In the rows, 128 means zero.
Which row each row swaps with, under one turn or mirror
tipop: [126 149 114 121 151 144 150 143 101 134 112 138 149 142 130 168 131 111
 110 118 120 158 121 128 153 117]
Budo: [149 135 134 135 158 118 124 145 106 156 148 125  75 121 111 156 108  92
 169 134  97 137 113 135 100 106]
guze: [145 156  64 115 147 135 128 153 151 163 122 105 102 150 120 119 119 140
 137 125 102 124 120 121 150 129]
Zok: [144 163 138  76 131 156 145 140 113 141 111 162  97 122 114 140 107  92
 140 123 120 157  97 147 153 106]
nade: [135 147  98  97 125 148 152 156 122 152 118 137 108 146 121 186 106 143
 165 101  93 154 136 146 143 106]
fuvop: [125 154  80 125 129 138 102 167 119 117 125 140  96 115 141 135  86 106
 140 106 131 142 108 127 167  99]
pamoz: [132 149 123 112 139  90 130 172 174 137 104 128 121 132 143 138 128 116
 170  88 115 136  89 150 134 133]
pevo: [135 142 127 123 108 129 122 163 152 113  82 113 122 132 134 126 132 138
 139 104  84 169 123 142 133 143]
buru: [125 133 112  94 158 123 138 124 142 140 120 100 144  99 140 148 127  96
 163 119 126 166 113 139 136 167]
Fupe: [131 142 135  97 152 136 134 143 116 140 134 149 128  93 121 132 141 114
 122 138 145 112 132  99 150 144]
nazan: [137 161  73  93 150 119 148 135 121 116 146 140  74 110 120 116  94 119
 161 118 135 148 100 149 157 115]
bodum: [143 136 140 125 127 139 126 172 137  95 106 118  91 141 152 157 121 113
 135 107 117 140 103 120 130  93]
Mib: [160 139 135 118 123 115 158 116 123 133 126 129  68 129 119  79  95  95
 131 112 117 135 128 129 131 139]
vud: [165 146 143 110 109 116 131 123 109  97 101 115  97 106 119 102 141  82
 144 117 120 148 135 113 135 142]
ropiv: [147 149 135 126 130 127 117 110 121 115 110 142 109 154 106 135  84  92
 154 101  83 145 128 131 131 161]
vogu: [153 113 115 102  88 123 158 149 126 125  98 134 102 127 112 146  93 138
 164 111 142 146 154 100 146 149]
rafir: [134 145 127  89 131 119 107 129 134 157 113 130 151 137 131 154 106 129
 138 111  87 161  94 152 147 154]
Gani: [150 159  87 155 111 114 139 141 123 129 134 145 133 147 146 148 151  96
 148 122 100 136 113 146 167 123]
kipat: [146 110 107 122 142 100 126 135 160 102 120 127  85 106 136 162 118  82
 159 108 142 157 131 105 137 121]
nase: [134 162 127 112 114 134 173 152 142 124 106 126 124 139 138  99  97  89
 151 114 116 146  89 160 150 126]
veko: [143 134 134  75 108 155 150 147 109 133 124 113 133 119 134 140 117 129
 164 129 146 119 107 115 124 153]
vuru: [129 132 116 115 114 112 133 144 127 150 120  97 128 128 126 117 156  87
 109 145 108 145  92 141 133 143]
Nasok: [156 109 113 101 105 116 137 116 116 102 146 144 100  92 111 143 135 138
 148 116 123 136  99 128 102 108]
Vak: [183 127  89 129 116 119 160 152 142 134 114 108 107 149 113 140 101 126
 180 142 118 121 106 111 114 108]
kegop: [162 137 119  99 115 111 154 143 134 144 138 152 125 101 102 103 130 129
 168 116  99 108 124 154 176 141]
fol: [143 115 122 100  97  93 151 120 162 150 144 150 111 108  98 153 119 116
 157 139 148 122 114 135 140 146]
vurav: [113 124 109 130 134 153 149 139 110 161 102  92 103 117 130 154 120 118
 147 164 120 126 122 139 153 118]
Butek: [172 151 104 100 140 116 116 152 128 135  97 166 124 119 100 133 136  79
 160 141 121 169 127 122 146 148]
voben: [158 145 149 143 142  90 126 161 111 126 120 129  89 103 123 151 105 130
 136 105  97 180 109 144 127 108]
boge: [150 136  91 123 129 142 107 163 148 152 132 145  98 119 131 149 104  92
 110  99 101 166  93 129 140 119]
dizo: [121 172 112 127 120  91 155 137 130 144 119 184 102 125 123 118 103 125
 116 118 132 139 133 133 151 129]
fup: [106  99 137  98 135 143 135 123 133 142 119 100  97 119 137 143 135 147
 180 139 126 141 116 147 141 128]
gib: [175 160 108 150 160 114 144 119 105 128 138 100 106 144 132 125 127 104
 143 152 114 159 116 139 130 134]
Givo: [140 168  97 121 100 108 117 160 149 153 118 113 112 133 125 159 122 126
 127 131  91 167 138 160 116 146]
Funa: [108 107 112 126 142 122 155 133 122 110 138 123  66 123 117 141 112 106
 154 107 105 144 153 109 115 125]
kodit: [133 148 140 118 142 140 109 140 142 107  95 166  89 142 121 153 128  91
 154 141 146 145 125 117 130 141]
Siso: [149 124 134 111 129  79 167 154 123 140 110 154 102 105 116 127  78 141
 143 114 135 145 146 131 144 132]
gudo: [167 128 131 135 125 128 120 123  81 143 129  99 126 100 136 112 110 119
 156 142 121 141 111 128 116 150]
ber: [156 114 114 117 128 137 127 135 154 113 106 112  85 144  99 165 118  86
 145 124 122 155 131 133 150  80]
Nek: [123 129  99 133 150  86 113 144 156 129 114 140  91 126 117 147 115 144
 173 143  92 117 112 106 150 120]
funek: [139  90 105 106 120 109 143 136 122 149 126  97  89 108 124 134 131 112
 166 122 100 180 117 145 162  98]
kazog: [127 131 137 126 161 111 132 150 161 153 104 136 117 143 115 172 116 106
 130 115  89 152 101 154 134 125]
lufi: [159 170 119 113 126 138 128 123  99 161 116 134 103 104 149 127 102  90
 138 151  98 127 119 146 120 154]
Kugum: [164 102 133 116  98  77 120 116 139 127 128 155  93 136 127 161  97 118
 140 118 131 140 119 109 153 118]
Lubir: [107 156 105 115 148 123 135 145 136 118 131 137 137 121 126 115 154 110
 148 126 113 133 146 121 130 169]
viro: [148 135  91 128 139 113 128 151 131 145 118 137  80 103 164 131 103 133
 138 138 115 110 128 133 164  87]
kofu: [129 138  77  88 141 140 131 155 119 131  98  91 106 117 115 145 123 128
 161 105 102 142 135 104 171 116]
nabi: [ 99 155 141 112 110 112 145 109 116 147 126 133 102 131 118 125  99  86
 152 144 108 145 122 143 152 168]
ripag: [135 145 103 135 124 104 142 124 117 174 126 121  97 129 113 143 110 157
 139 132  79 142 118 137  98 132]
fela: [158 144 122 127 109 103 144 115 103 117 118 156  79 133 119 146 116  98
 107 108 128 168 111 129 148 161]
gafom: [180 145 156 120  98 100 145 131 120 113 124 161 122 123 133 122 146 124
 153 117 121 140 134 152 125 125]
Roga: [143 109  92  95 144 106 151 163 121 135 106 147  83 111  95 144  92  99
 136 118 126 127  97  96 138 114]
sib: [132 158  89 111 155  75 130 135 151 118 132 157 100  98 116 135 127 108
 160  99 107 144 107 160 133 116]
Getum: [125 140 108 117  81 159 135 130 144 158 136 107 108 151 150 136 116 131
 146 124 112 144 135 120 128 133]
ziva: [131 116  94 120 114  98 122 119 144 124 140 122 122 141 126 125 112 152
 167 109 112 115 130 129 178 130]
Mak: [136 122  99 106 151 132 141 142 116 129 107 131  78 130 131 156 116 139
 171 102 123 162  98 101 116  90]
fisu: [119 125 130 109 134 145 113 142 128 129 138 111  67  95 125 161 133 107
 120 116  92 134 116 121 117 103]
Vov: [159 110 104 119 133 114 147 138 147 114 128 128  99 119 126 144 140 132
 167 156 112 131 171 114 135 106]
fabo: [182  99 125 116 123 116 141 130 118 172 145 129 127  94 132 111 110 123
 130 124 134 145 104 114 141 149]
dufi: [157 133 133  73 141 137 139 126 138 132 105 119 148 110  95 116 130 112
 164 136 133 137 114 147 151 139]
guve: [119 160 112 107 135 109 130 157 127 151 160 153 127 110 130 119 132 100
 157 138 151 120 116 152 168 118]
Zof: [151 128 128 119 101 100 160 134 135 163 123 116  97 143 125 170 100  86
 174 107 146 134 123 123 122 152]
fof: [141 143 104 135 140  88 164 107 108 171 140 110 118 131 114 167 120  90
 154 128 124 146 142 134 138 141]
non: [147 169  95 105  98 108 131 153 108 155 149 133 128 102 114 160 116 137
 148 128 151 157 128 135 155 149]
suf: [180 122 125 119 125 120 131 139 127 148 132 113 107 126 122 143 159 144
 157 164 119 133 108 124 141  86]
Gibi: [152 135 145 118 144 130 139 151 148 119  97 163 109 128 139 103  92 139
 155 104 112 133 122 103 122 129]
Tafo: [166 144 114 141 120 132 140 145 133 146 118 130  82 150  98 161 120  85
 145 111  67 138 139 138 148 118]
gupog: [145 129  75 107 145 106 131 141 120 141 120 117 109 116 120 154 131 175
 139 111  96 150  90 132 154 149]
nof: [137 157 128 112 111 129 145 119 108 128 119 133 133 130 151 116 163 106
 140 129 159 161 104 123 132 141]
fuso: [119 155 128  77 143 152 151 130 130 114 108 145 113 113 126 128 119  89
 148 127  87 165 149 161 134 137]
gegaz: [161 124 108 110 132 114 168 127  89 135 129 153 105 110 115 142  96 116
 193  99  85 135  99 137 133 131]
subo: [143 150 119 117 130 130 119 147 131 106  89 164  86  84 117 119 120 100
 153 148 131 115 102 135 120 127]

fuvop swaps with gudo
pamoz swaps with Zof
vuru swaps with Roga

